(in the rows, 128 means zero)
One turn or mirror swaps these rows in pairs. Which row does each one swap with?
los: [ 98 135 111 184 129 121 116 149 149  99 131 117 142 134 121 130 160 127
 152 149 158 129 136]
kedo: [149 146 156 113 114 150 136 116 147 124 148 112 128 105  97 164 132 109
 130 133 147 143 128]
Fubip: [131 109  96 150 130 141 137 138 136  94 146 129 124  93 112 138 114 118
 117 109 149 132 153]
rira: [117 124 119 168 119 142 120 128  94 129 134 123 126 126 118 140 131 108
 140 136 125 145 168]
Nif: [114 155 144 123  91 130 130 140 143 106 102 132 165 122 104 133 131 102
 126 166 170 140 129]
Lir: [ 96 135 120 188 119 119 128 151 141  94 123 119 138 122 118 131 161 119
 149 143 149 135 134]
tafot: [119  91 103 134 121 144 119 144 134  95 137  93 109 137  83 147 130 110
 103 134 159 119 125]
keme: [107 143 149 116 117 124 156 144 145 107 144 130 148 145  97 125 141 107
 124 154 196 139 122]
gir: [112  98 151 134 124 116 140 141 141 152 147 124 132 154  90 145 167 131
 119 131 174 148 129]
Kelil: [117  94  91 147 118 127 115 122 107 117 136 110 150 150 103 150 130 154
 121 150 163 140 136]
Guma: [138 105 112 101 129 149 111 139 133  92 108 133 119 145 138 127 138 113
 144 145 146 122 128]
laki: [110 113 148 147  94 119 151 141 172 125 141 107 118 113 110 142 171 111
 116 124 141 135 122]
Poneb: [104 130 123 133 110 122 130 159 159 115 144 129 137 108 121 145 175 126
 104 154 157 125  95]
Setud: [115 143 106 128 130 131 116 170 133 131 147 133 140 112 123 150 136 124
  98 170 172 126 105]
pup: [119  85  99 134 122 141 121 149 142  88 128  95 114 128  88 147 132 121
 114 128 160 115 126]
Zeput: [134 120 129 143 127 119 128 124 181 135 113 163 120 151 111 117 134 115
 137 144 183 122 141]
sud: [112 123 144 173 104 136 142 125 132 124 143 112 109 118 113 140 146  97
 122 122 122 138 152]
buv: [132 122 123 119 133 131 138 104 141 144 152 137 130 127 135 121 148 113
 156 167 137 125 124]
zali: [122 110 131 161 131 110 133 130 177 117 110 149 124 129  93 120 122 125
 136 144 195 124 128]
dogel: [132 102 106 138 118 121 149 118 151 159 134 127 147 100 125 124 134 128
 152 159 143 114 130]
ral: [121 115 124 165 109 145 133 123 107 132 130 119 123 119 125 144 122 106
 142 132 124 146 167]
Dizol: [156 133 143 137  99 135 137 108 172 139 115 158 132 142 114 145 151 126
 128 145 148 140 129]
siv: [126 141 146 121  91 131 119 128 131 123  91 148 158 124 123 138 115 117
 128 159 168 146 138]
Gemil: [125 123 133 156 133 106 131 132 175 116 116 149 128 131  96 120 121 123
 135 144 203 118 133]
zin: [147 141 144 108 140 159 118 129 136 124 136 110 118  96  96 145 134 107
 145 142 152 134 138]
devaf: [139 107 109 103 124 141 117 146 132  94 105 136 133 132 137 125 133 106
 143 140 132 127 127]
Pidu: [105 152 139 121 101 127 142 136 140 100 116 115 166 138  97 129 134 113
 130 169 184 131 121]
Fak: [121  97 125 117 123 142 119 129 125 105 136  91 108 163  96 145 144 110
 104 148 155 121 123]
Seluz: [ 95  95 130 146 124 125 127 154 142 153 122 117 128 132  91 148 168 131
 134 132 166 159 123]
dogek: [150 139 147 121  90 139 132 108 167 140 128 138 140 148 126 144 141 118
 132 141 146 146 139]
ven: [122 128 130 158 143 133 156 151 123 128 160 120 126 111 111 147 101  99
 107 158 167 112 138]
bire: [116 117 124 169 108 143 126 126 104 135 139 119 122 127 112 137 136 104
 129 129 122 141 169]
loluf: [128 125 140 130 101 138 115 117 111 127 105 149 146 102 123 134 104 115
 116 152 170 158 143]
donek: [139  97 114 108 125 144 113 146 135  94  93 129 134 136 138 127 136 109
 146 147 144 125 127]
tov: [122  89 106 140 132 139 119 155 134  90 132  95 113 136  88 152 138 122
 104 140 170 115 130]
Fevub: [137 118 102 151 124 136 142 136 125  98 151 135 130  89 115 139 108 118
 118 110 146 134 150]
Depe: [115 116 148 130 136 105 158 141 154 120 154 128 136 152  90 132 157 112
 119 136 179 142 110]
vagu: [137 115 104 151 128 138 143 142 132  95 150 136 124  88 113 135 116 110
 120 109 149 128 149]
Guta: [115 143 108 139 139 139 126 172 132 134 148 126 142 116 112 151 124 123
 105 177 180 117 125]
rifi: [136  93 104 139 111 131 155 132 153 162 121 133 145 104 120 137 122 125
 141 160 139 121 135]
Buvu: [117  99  91 148 114 133 110 123 105 120 129 109 152 152 107 154 135 149
 124 156 161 142 135]
zim: [104 138 120 187 133 126 117 154 145  99 123 118 137 125 126 130 151 115
 154 146 161 131 139]
bisud: [115  99  92 148 123 133 115 122 102 114 131 108 152 144 105 152 131 147
 122 153 154 148 144]
Rurad: [147 148 157 117  94 149 133 107 157 134 135 129 136 128 124 156 148 126
 129 138 141 141 136]
zemig: [135 133 147 110 136 133 118 116 125 132 153 109 115 156 117 138 149 102
 126 164 147 133 125]
tezus: [146 128 128 144 118 126 134 123 175 135 111 175 116 140 121 126 139 116
 127 132 162 130 140]
zumi: [130  81 120 140  93 138 141 132 137 153 119 115 138 133 120 166 123 139
 106 161 148 116 135]
vadu: [122 100 122 164 129 115 124 120 162 117 120 127 129 116  91 129 119 132
 120 148 209 128 130]
dito: [123 139 134 153 137 133 145 147 122 131 158 120 132 111 117 150  96  98
 109 163 167 115 143]
nize: [132  75 119 141  98 127 141 136 148 152 112 119 141 132 115 161 123 135
 105 155 151 111 134]
gos: [124 135 147 130 124 109 153 148 158 110 150 125 149 148  90 126 154 104
 109 144 185 138 120]
Pabem: [120 145 150 119  96 136 117 130 121 117  94 147 151 119 122 134 113 121
 127 164 169 144 140]

zumi swaps with ven
Lir swaps with Guma
bire swaps with tafot
tov swaps with ral
Fak swaps with sud
Setud swaps with dogel
kedo swaps with gir

One turn or mirror swaps these rows in pairs. Which row does each one swap with?
Guno: [140 124 135 132  90 108 153 141 140  99 153 102 111 143 128 113 152 129
 129 123 138 104]
lepa: [118 119 150  99  99 122 135 136 105 124 171 137 115 122 160 102 104 125
 128 115 134 135]
vilil: [145 130 148  96 103 139 153  96 108 154 130 106 151 145 108 113  78 153
 124 151 153 116]
guk: [142 130 141 134  85 109 152 136 154 103 143 101 109 139 125 116 141 143
 115 122 149  96]
mut: [124 105 144 122  96  98 145 117  89 140 142 100 112 132 119 110 100 176
 166 132 160 128]
funo: [129 106 148 125  91  94 156 114 102 153 139 108 116 132 118  93 109 182
 162 129 163 114]
Totuv: [132 142 138 137 129 126 142 101 131 118 146 121  95 166 127  91 108 142
 100 166 144 115]
vasob: [129 150 172  98 102 134 123 108 106 123 141 120 131 192 130 113 150 159
 129 145 146  86]
Gamed: [120 124 150  96 101 120 134 141  98 120 162 133 107 128 154  92 107 118
 126 108 135 132]
Dopim: [140 130 146 121  59  83 111 127  91 129 169 120 147 171 123 114  99 140
 133 135 129 116]
Luz: [134 148 138 136 122 128 136 101 129 114 135 123  97 164 121  99 100 139
  93 161 138 117]
peb: [130 100 139 122  89  91 146 122  99 147 148 100 123 133 109 104  92 171
 162 132 155 125]
bilal: [132 134 143 137 133 122 134 112 118 108 145 125  98 171 118  94 103 139
  93 156 142 107]
giba: [131 147 184 107 105 139 120 110 108 133 139 125 137 186 124 110 150 150
 126 139 150  96]
bobe: [140 147 155 126  67  83 110 123  96 127 163 119 145 170 127 117 105 140
 134 135 120 108]
Rusiv: [126 101 147 126  96  96 154 108 105 145 139 101 116 130 121 106  98 178
 164 130 161 119]
Vuv: [117 124 163  67 102 112 142 114 134 125 136 150 108 153 144 124 103 168
 133 165 166 109]
gek: [131 144 178  97  94 124 128 112 107 132 132 121 126 189 126 108 151 155
 119 147 142  84]
fus: [135 136 144 142 126 127 140 107 127 118 148 120  99 159 115 101 101 137
  92 166 136 110]
nudiv: [131 145 142 144 122 124 138 112 128 108 134 117  99 166 117  90 108 150
  92 159 136 116]
logun: [143 136 152 123  62  86 111 123  90 122 169 130 143 165 126 119  97 134
 131 133 125 116]
tofib: [126 111 144 113  90  91 149 121  99 143 134  88 116 127 118 101  98 172
 162 126 160 116]
sopib: [150 128 130 127  86 113 144 135 148  93 148 105 113 146 115 114 137 123
 129 127 138 101]
teso: [107 122 158  71  92 107 137 104 136 120 140 146 114 157 157 118 100 166
 125 155 156 117]
vul: [107 124 159  70  99 110 144 122 134 126 149 141 120 158 155 120 112 171
 136 167 169 116]
lasa: [142 138 156 125  56  94 114 128  92 127 158 125 146 161 126 118  93 131
 130 143 124 112]
kise: [132  97 136 119  89  88 145 128  93 147 137  99 120 126 113  99 104 169
 159 134 155 114]
totav: [155 121 151  99  96 135 157  92 108 148 135 109 151 150 106 108  79 148
 120 146 157 121]
roka: [129  96 139 120  83  88 146 117  97 138 146 101 119 134 125 107 104 171
 173 130 160 120]
desu: [122  94 136 114  91  98 146 112  92 150 144 102 112 138 117  93  99 160
 168 134 158 118]
Kob: [134 136 177 108  92 142 123 114 101 117 148 133 134 191 130 116 150 146
 120 142 144  96]
zopu: [109 128 156  74 101 120 142 111 137 127 138 146 115 168 153 120  99 167
 139 169 165 116]
geg: [130 102 143 118  86  93 139 116  99 148 147  95 110 128 112  97 106 171
 164 135 153 122]
soz: [141 130 138 136  91 115 149 137 140  98 142  97 107 136 120 105 143 123
 117 119 141 111]
vegiv: [141 138 137 129  90 108 158 139 149 101 145  98 120 148 119 116 143 126
 119 121 139 114]
zadu: [144 150 177 100  96 126 119 110 105 134 144 125 131 179 134 113 157 160
 125 149 132  95]
Rofu: [107 120 160  72  92 108 146 118 140 123 144 147 115 167 148 126 111 152
 138 163 167 119]
makev: [151 126 152  87  95 136 143 104 106 145 129 105 156 145 107 117  81 155
 116 143 160 118]
fopip: [123 114 156 101 101 126 132 137 104 117 161 138 109 122 157 104 114 115
 124 121 134 135]
rula: [149 122 152  99  97 144 150  96 113 142 137 102 159 154 108 114  80 155
 127 147 157 108]
Ket: [119 121 153  91  90 132 143 131 106 123 158 135 101 124 164 107 103 125
 127 117 132 135]
nilus: [146 138 139 136  90 109 160 129 147 106 150  97 111 145 122 113 149 137
 117 123 141 108]
vama: [131 132 177 101  98 130 119 109  98 124 146 124 121 192 121 118 154 157
 130 140 145  89]
fopet: [126 118 151  96 104 120 135 130  97 128 164 145 106 127 157  96 103 121
 117 113 128 127]
pom: [139 143 154 125  59  88 112 140  92 124 160 115 140 158 126 117  97 136
 139 136 129 112]
Gerok: [120 118 156  98  94 127 139 136  99 132 165 139 109 127 158 102 110 113
 123 120 127 131]
liniv: [149 124 146  95  96 132 154 109 113 151 128 110 161 141 102 107  93 155
 130 151 166 121]
dige: [107 117 160  77  97 113 148 112 131 127 153 151 113 164 150 124  98 160
 130 172 164 118]
nas: [141 136 181 101 100 131 122 101 102 128 146 128 135 191 128 116 148 151
 120 144 145  89]
zovof: [142 139 154 133  60  90 111 130  93 123 165 116 142 166 135 113 106 137
 135 129 127 119]
bube: [149 122 151  93  91 140 157 113 109 145 135 107 158 150 112 113  79 145
 126 157 167 117]
dazu: [126 127 136 141 124 124 129 115 128 110 133 116  91 160 114  99 110 150
  91 155 145 105]
Tar: [150 127 148  90 102 135 149 104 114 151 134 100 153 138 111 110  81 159
 125 145 170 118]
gub: [103 125 152  80  95 119 140 114 138 125 147 147 111 170 141 126  97 169
 127 163 167 121]
biket: [103 118 152  77 101 110 138 116 128 134 154 151 119 167 153 126  98 155
 133 165 169 117]
lovu: [134 140 179 105  99 125 121 113 103 117 135 121 129 190 137 110 155 164
 127 141 148  89]
tuvis: [146 139 135 129  93 106 153 146 142  95 140  98 105 139 120 106 138 141
 128 124 137 108]
nug: [146 124 140 127  84 110 148 131 151  97 142 100 110 133 117 104 140 130
 126 123 136 110]
Vodoz: [146 120 130 128  87 105 148 146 135  98 134 101 108 131 121 108 138 128
 119 122 139 105]
Demu: [126 142 145 135 129 118 134 116 120 118 135 125 100 164 123  93 105 141
  92 168 132 122]

totav swaps with fus
Tar swaps with nudiv
soz swaps with peb

